Here are some points:
[ -25  -43   60  -85    0  -71  -48   -1   16  -39   44   63  -46 -105
   44  -16   32  100    7  -74   55  -89   19 -101  -46  -14  -91  -47
 -127   63   78   64]
[-22  -3   1  28  -2  38  25  -1  -2 -11 -61 -10  38  25  40   4  14  34
   1   0 -19  19  -4  53  19 -10  39   4  31 -27 -30  26]
[-50 -51 -64   3   8  27   1  -8   7 -35  -6 -23  75  -8  74  -4 -12 -21
 -31  28  13   8   0  53  26 -37  71  28 -15  -4   7 -15]
[ 61 -25 -31  85  31  50  42  26 -44 -26 -40 -68  57  88 -16  -4 -96  37
   8   7   5  12 -79  57  60   5 -21  52  61  46  -9  26]
[-33  64  12 -14 -21   6   6 -28   2  40 -13  31 -50  20 -40  13  63 -30
  18 -15 -21  22 -22 -17  24  39  44 -18  50  -2 -53  12]
[  4   4   2  -3   0   1   6  18  -1  20   4 -17  26  -9  -1   8   5   0
  -6   0  -1   6  -8  15   1  -4   6   3  10 -13  -3 -24]
[ 18   7  -4  10  12   4   6  14   1 -10  -4  -9   5  -3 -17   2   3   0
 -14  15  16   2 -17  -3 -11   1  -2   6  -7  -3  -9 -15]
[-20 -23  13 -30   2 -32 -13  -4  13   2  30  21 -10 -46  -3   3  33  24
  -2 -11  -2 -25 -15  -5 -17  -2 -20 -26 -20  11  21   6]
[  36   15   -1  -24  -30   -1  -56  -84  -35   71   69   35  -59  -35
  -56   50   31  -35   13  -23 -111   17   62  -22   27   13    3  -35
   -2   22    4  -85]
[-35  14 -10  12  -1  22  16  -9  -2  17 -13  -6  32   7  47   8   8 -23
  -8  16 -14  18   1  63  22 -10  56 -15  21 -31   5   7]
[ -7   5   6   9  -7  19  10  -3 -12  -7 -37  -5  22  20  23   2  -9  -9
  -1   3   6   3  -6  38  10  -4  29  19  31 -12 -20   9]
[  39   42   12   32  -16    6   36   15   -4   87  -30  -18  -75  127
 -124   33   36 -127   60  126  -21  105  -92  -26   35   47   42   16
   91  -33  -65  -58]
[ -27    3  -49  -37  -10  -59  -59   24   27   42   71   13   80  -94
   36   56   30  -48  -55   45    7   19   43   95   -4  -70   96   14
    2  -87   14 -107]
[ -4  25   2 -23 -10 -11 -13 -44  11  40  30   2 -32  -9 -60  33  48 -46
   5  18 -14  14  18 -13  10  27  -6 -47  18  -7  20 -43]
[-17  -1  -4  30   6  39  12 -27   2 -11 -31 -26  46  26  19 -14   7 -16
 -12  -3  15  20   1  59  20 -20  39  20  19 -29  11   1]
[  53  -64  -17   16   30    5   -2   21  -34 -127   51  -13  -70    7
  -12  -37  -46   93   12  -13   41  -92  -79  -94  -77   19 -127   20
 -105  118  111  104]
[ 16  -7 -15   4   8  12  15  10  -8  -7  -2 -11   7  26 -10   6 -17   7
 -14   7  -1   5   9  -5   5   7   0   9  -8  -2  -5 -16]
[  4 -13 -14   7  -4  22  33  12  -3 -10 -20  -8  23  32 -12   1 -18 -22
  -9  15  16   8 -16  26  14  -3  19  11   0 -26  -4  -7]
[-13   5   0 -15   6 -10 -12 -13   8   9   4  11   4 -18   8   7  18   2
   0  -5   4   2  -7 -11 -10  -9  12  -6 -25 -16  -3   0]
[-31  41  13   7 -16  -8 -10 -36   4  25  -4  19  -6 -19  -5 -19  35 -25
   4 -29 -27  40   2  16  20 -13  -5  -2  26  -4 -51 -19]
[  5  26   4  11  -4  20   8   6  14   8  -4  -2 -24  14 -27  23  12 -33
  17  28   3  26 -25  -9   3   5   7  -1  31 -10   3 -20]
Then 10 other points, each followed by its number:
[  5 -59  -6  -5   3  -2 -10  -3 -23 -58  10  25 -13  -8  29 -63 -59  60
  29 -46  19 -51  28 -28  -3  17 -67  35 -38  56  11  86] 0
[ 11  -3  13  -3   3 -16 -24   8  -9 -11  14 -15 -18  38 -21 -24 -46  -6
  32 -15  15 -18   8 -37  -1  31 -43  -7   3  15  -9  37] 1
[-37  28  27 -25 -20 -54 -35  12  22 -16   0  46 -25 -71  26  -1  52  15
   0   6  -1 -43 -24 -40  -8 -10 -14 -45 -24   7  42  36] 2
[ 14  -6  -2  -3  12 -46  -6  34  33 -25  -1  22   6 -47  35 -36 -37  51
  32 -51  -3 -56  40 -11 -24  -9 -60  30   0  72  29  69] 3
[ -7  -3 -34  13  -5   2  18  23   9   1 -14 -24  19  26  19  -6 -36  -9
 -10   7   3  30  -7  15   6  -5   9  13  -1  -9 -17 -10] 4
[ 33   1 -21  11  17  23  54   6  -8 -52 -30 -32  21  65  22  -5 -31  24
 -20  10  -5 -10 -13   9  23  33 -14  23  32  -7 -20  10] 5
[ 14  32   2  26  -3  12  31   1   8  -3 -38 -48  27  57 -32  31  12 -50
  -4  36   7  40 -48  21  29  -3  24  13  74 -33 -36 -28] 6
[ 39   8   2  15  25  63  34  35  -8 -30 -20 -68  27  44  12  -4 -61  -2
   3  21  25  -3  12   6 -10  -9  28  22   9 -10 -23   9] 7
[-44  23 -51  38  -5 108  70   6  -1  27 -82 -49  97  48   8  39  45 -67
 -47  19 -33  67 -20 122  54 -34  74  33  33 -52 -39 -72] 8
[ 34   6  -5 -19  -8 -41 -44 -60 -20  32  49  41 -32 -25 -38  19  11  13
  20  -4 -76   6  33 -31  28   1   9  -4  -9  14  -3 -23] 9
Which three of these numbered points are nearest to each point below by angle, seen from the average point of the first points? Their numbers follow each, nearest first.
[-16  -1   4   8 -11  28  27 -27   8  20 -14  -2  20  29 -20  26   8 -38
 -22  11   2  28   8  56  -6 -11  47  10  22 -45 -18 -18] > 8 6 4
[ 17 -15   5  10   2   0  -2   3  -7 -10   7  11 -23  20  -4  -9 -23  -6
  19   5   3  -8  -4 -11  -1  14  -9  -1   3  20   0  13] > 1 0 3
[ 11  17  -7  16   3  10  12  12   7  -5 -25 -33  17  22  -6   7   5 -22
  -4  13   7  18 -30  21   6  -7  21   6  25 -23 -18  -8] > 6 8 7
[  -1   24   -8  -27  -12  -30  -63 -107  -15   72   78   70  -66   -7
 -112   38   62  -42   38   11  -75  -20   75  -35   11   -2   19  -49
   15   59   -1  -86] > 9 2 1
[ 34 -19 -19  17  18  -3  29  29 -29 -37  -3 -21  11  33 -14 -22 -35  -2
 -10   8  -6  -1  12   2   8  26 -13  40 -20   2  -5 -11] > 5 7 4
[  7  -3  -8  11  -3 -16  12  13  13  20  11  -4  38 -18  -1  17   4 -30
 -26  14 -20   3   0  29  11 -21  30   4  24 -14   5 -35] > 8 6 4
[ 12  -7 -19  23  28  38  16  20 -31 -31 -30 -17  19  54  16  22 -18 -17
 -21   5  -7  23   3  60  11  -3  18  26  15 -23   4 -19] > 8 7 5
[ 31 -36 -35  21  15  23  49   7 -21 -10 -36  -1  38  47  -1 -14 -12   4
 -40  17  34  25  11  -1  24  -9  36   2 -20 -40 -11 -21] > 4 7 5
[ 10 -29  -5  20 -54  14   3  24  -2 -44  -7 -21   1  45 -23 -20 -48   4
  25  -2  44   5  -9 -51  -1  18 -20  28   7  18  13  28] > 1 0 7
[ 13   6   6   2  26 -26  16  37  25   3  48 -29  51 -41   5 -24 -18  16
 -30  -3 -19 -27  17  -3   2 -23  -5  40  13   7   4 -18] > 3 0 7
[ 21 -39 -33  20   3  32  27   6 -37 -38  -2 -14  27   2   0 -26 -67  44
  10 -40  30 -19  -9  -7   9  27 -31  47  -3  50   7  46] > 0 3 5
[ 47  -4 -19  25  11  32  21  10 -33 -28   1 -30  43  33   3 -36 -64  43
   0  -6  26 -27  -3   0   6  19 -40  33  -3  10 -41  24] > 5 7 0
[ -1 -16   5 -25  11 -26 -14   1   9   1  27  11  -4 -20  13  -5   2  27
   0  -9  -7 -25  14 -10  -3   0 -15   4 -23  17  27   6] > 3 0 2
[ 25 -11  14   2  13  22 -14  28  -3 -12 -16   7 -25  19   5 -18 -50   4
  17   8  -7  -5   0 -39   7  16 -54  11  13  30  11  43] > 1 0 3
[ 12  19  -3  32  -1  19  53  10  24   2 -17 -42  17  56 -47  14 -11 -27
 -13  31   1  24 -37  39  -7   5  37   6  39 -34 -36 -26] > 6 8 7
[   6  -98  -57   39    3   56   -1    6  -29 -104   19   25   41   23
   98  -18 -127   89    6  -18   19  -44   46    4  -21   28  -11   44
 -105   45   38   59] > 0 3 5
[ 39 -29 -32   8  25  59  39  53 -30 -56 -10 -55  30  76 -27  -9 -77 -15
  -4  11  38  24 -18   3 -13  36   8  35   2 -25 -23 -32] > 7 5 4
[ 30 -22 -17   5  13  -4  20  38  -3   0  48 -15  45 -19 -22  38 -23  19
 -54  -6  -2  -6  39 -23   7  -6 -41  27 -16  -3   2 -26] > 3 0 7
[ 11 -13  -4   1  10   6  11  10   5 -11  -8  -5   3  14   5   6 -15  -6
   1  22  16   6  -6 -11  -7  -2   2  -5  -3 -18  10  -6] > 7 5 4
[-16 -24 -25 -17  -1  14  11 -13  -4 -15   9   4  36   5  49   3 -20  -9
 -21 -13  -5  -2  10  51  10 -16  53   9  -6 -41   7   1] > 4 8 7
